0: [119, 168, 121, 120, 123, 108, 109, 100, 149, 168, 131, 143, 105, 137, 173, 102, 107, 145, 167, 146, 170, 168, 115, 105]
1: [129, 148, 187, 128, 127, 147, 164, 178, 107, 124, 107, 119, 129, 95, 111, 119, 134, 167, 151, 73, 125, 103, 75, 123]
2: [139, 124, 113, 104, 171, 112, 140, 132, 163, 94, 139, 133, 143, 165, 151, 95, 134, 83, 103, 83, 162, 105, 169, 153]
3: [173, 160, 175, 154, 92, 90, 128, 166, 97, 110, 91, 147, 139, 119, 99, 145, 142, 133, 70, 101, 113, 121, 103, 181]
4: [131, 118, 133, 142, 145, 138, 92, 112, 73, 98, 115, 147, 97, 71, 87, 80, 160, 127, 99, 130, 77, 174, 175, 79]
5: [89, 77, 79, 124, 115, 150, 164, 112, 97, 152, 151, 75, 174, 143, 153, 187, 136, 175, 111, 118, 149, 180, 85, 97]
6: [125, 99, 135, 154, 159, 140, 110, 122, 155, 116, 109, 173, 168, 117, 111, 125, 122, 149, 125, 166, 93, 101, 143, 151]
7: [103, 142, 99, 78, 100, 146, 140, 116, 103, 172, 125, 91, 150, 161, 117, 159, 130, 91, 151, 166, 133, 161, 111, 153]
8: [95, 101, 79, 130, 115, 150, 164, 106, 103, 146, 151, 87, 174, 143, 159, 181, 136, 163, 129, 118, 178, 180, 103, 109]
9: [153, 144, 101, 80, 86, 152, 116, 136, 129, 180, 113, 93, 119, 133, 123, 149, 124, 97, 121, 170, 152, 165, 113, 143]
10: [143, 166, 115, 76, 86, 144, 75, 88, 187, 158, 115, 105, 121, 119, 111, 157, 118, 85, 123, 172, 178, 151, 145, 187]
11: [137, 190, 139, 118, 133, 96, 69, 77, 169, 176, 127, 159, 79, 131, 177, 68, 77, 151, 165, 154, 184, 168, 115, 115]
12: [125, 154, 133, 88, 133, 167, 104, 160, 115, 158, 103, 135, 145, 113, 153, 145, 89, 115, 81, 172, 166, 186, 139, 169]
13: [99, 118, 111, 98, 114, 160, 146, 134, 91, 156, 141, 109, 152, 153, 105, 157, 132, 99, 165, 118, 133, 152, 91, 141]
14: [71, 124, 85, 70, 115, 138, 152, 118, 73, 170, 139, 75, 168, 185, 93, 181, 166, 73, 183, 160, 113, 163, 109, 151]
15: [123, 168, 153, 130, 127, 102, 103, 108, 145, 146, 111, 149, 105, 133, 145, 102, 126, 159, 149, 142, 162, 147, 105, 123]
16: [105, 101, 129, 148, 133, 163, 124, 136, 125, 130, 159, 147, 166, 95, 107, 131, 146, 117, 101, 160, 79, 107, 141, 117]
17: [101, 95, 121, 136, 139, 138, 110, 94, 85, 69, 115, 165, 79, 89, 81, 80, 148, 121, 99, 124, 71, 145, 187, 85]
18: [179, 184, 121, 88, 74, 132, 69, 100, 181, 182, 109, 75, 127, 125, 135, 157, 101, 73, 153, 142, 160, 157, 139, 181]
19: [191, 148, 115, 82, 80, 150, 104, 148, 157, 182, 97, 99, 85, 107, 135, 139, 106, 109, 93, 184, 166, 157, 121, 145]
20: [101, 101, 181, 142, 139, 161, 164, 178, 127, 86, 139, 189, 85, 77, 105, 127, 95, 157, 135, 71, 143, 73, 73, 133]
21: [139, 97, 119, 86, 107, 152, 140, 160, 119, 128, 105, 117, 91, 143, 129, 109, 112, 160, 83, 172, 111, 160, 163, 131]
22: [143, 89, 97, 100, 163, 78, 182, 172, 139, 134, 121, 159, 145, 173, 171, 121, 172, 91, 165, 106, 155, 79, 187, 169]
23: [83, 118, 97, 184, 121, 173, 134, 172, 145, 86, 157, 87, 168, 65, 129, 127, 112, 115, 153, 136, 71, 79, 109, 97]

[155, 118, 153, 146, 141, 128, 134, 120, 141, 102, 89, 157, 115, 171, 157, 109, 99, 141, 139, 124, 81, 143, 151, 163] 6
[149, 101, 169, 136, 181, 102, 128, 118, 163, 134, 74, 183, 163, 125, 99, 115, 106, 186, 147, 160, 113, 115, 151, 145] 6
[131, 142, 163, 118, 151, 84, 182, 184, 181, 98, 157, 117, 115, 155, 75, 103, 178, 79, 129, 71, 131, 121, 163, 67] 2
[173, 142, 109, 94, 80, 150, 92, 154, 157, 164, 85, 117, 79, 107, 117, 133, 83, 109, 70, 178, 155, 151, 133, 139] 19
[71, 71, 145, 178, 98, 108, 92, 77, 73, 63, 187, 93, 67, 161, 159, 169, 118, 175, 70, 106, 65, 127, 67, 109] 5
[89, 95, 97, 172, 121, 191, 98, 124, 151, 80, 163, 141, 180, 65, 129, 139, 166, 79, 70, 154, 71, 85, 133, 139] 16
[83, 106, 175, 160, 133, 126, 182, 184, 91, 140, 151, 177, 186, 95, 75, 80, 106, 67, 129, 95, 137, 186, 151, 67] 16
[77, 77, 187, 130, 151, 161, 146, 184, 139, 104, 133, 183, 97, 83, 111, 127, 89, 151, 123, 71, 149, 79, 97, 151] 20
[107, 142, 163, 124, 157, 108, 176, 190, 175, 80, 181, 123, 133, 155, 69, 92, 184, 67, 117, 65, 131, 139, 157, 79] 2
[137, 95, 151, 142, 175, 120, 122, 118, 163, 134, 85, 189, 163, 125, 99, 115, 106, 175, 141, 178, 107, 115, 157, 157] 6
[167, 178, 139, 88, 127, 167, 75, 82, 91, 140, 121, 141, 139, 101, 159, 163, 71, 169, 159, 130, 172, 73, 85, 169] 15
[77, 89, 151, 190, 98, 108, 81, 88, 67, 69, 181, 75, 91, 155, 183, 163, 112, 169, 87, 95, 77, 133, 73, 97] 5
[107, 142, 121, 70, 175, 78, 104, 136, 109, 140, 181, 81, 115, 149, 93, 86, 83, 103, 70, 166, 172, 85, 187, 73] 2
[131, 83, 115, 184, 115, 185, 87, 130, 121, 92, 175, 135, 186, 71, 123, 139, 160, 79, 93, 148, 83, 97, 115, 145] 16
[161, 124, 121, 120, 157, 112, 154, 142, 131, 106, 107, 93, 149, 151, 161, 113, 146, 115, 127, 81, 164, 111, 139, 173] 2
[113, 83, 115, 178, 74, 161, 98, 106, 187, 116, 169, 129, 139, 101, 123, 139, 154, 97, 64, 172, 83, 67, 133, 139] 16
[173, 166, 169, 142, 68, 72, 122, 142, 115, 116, 85, 141, 91, 113, 93, 151, 136, 133, 81, 95, 113, 91, 109, 187] 3
[131, 101, 159, 136, 163, 142, 144, 142, 143, 132, 97, 165, 149, 107, 101, 111, 114, 177, 153, 146, 117, 113, 127, 135] 6
[169, 156, 179, 162, 108, 90, 114, 132, 123, 110, 72, 153, 121, 147, 117, 137, 118, 133, 111, 97, 95, 111, 111, 175] 3
[101, 130, 187, 118, 157, 185, 188, 190, 103, 122, 127, 111, 139, 77, 117, 103, 136, 180, 177, 65, 137, 103, 67, 97] 1
[179, 71, 145, 166, 181, 114, 87, 71, 121, 92, 91, 129, 157, 173, 135, 86, 118, 139, 64, 118, 89, 115, 145, 175] 6
[155, 89, 97, 100, 169, 84, 188, 166, 133, 134, 103, 153, 151, 179, 165, 133, 172, 67, 171, 112, 172, 97, 181, 157] 22
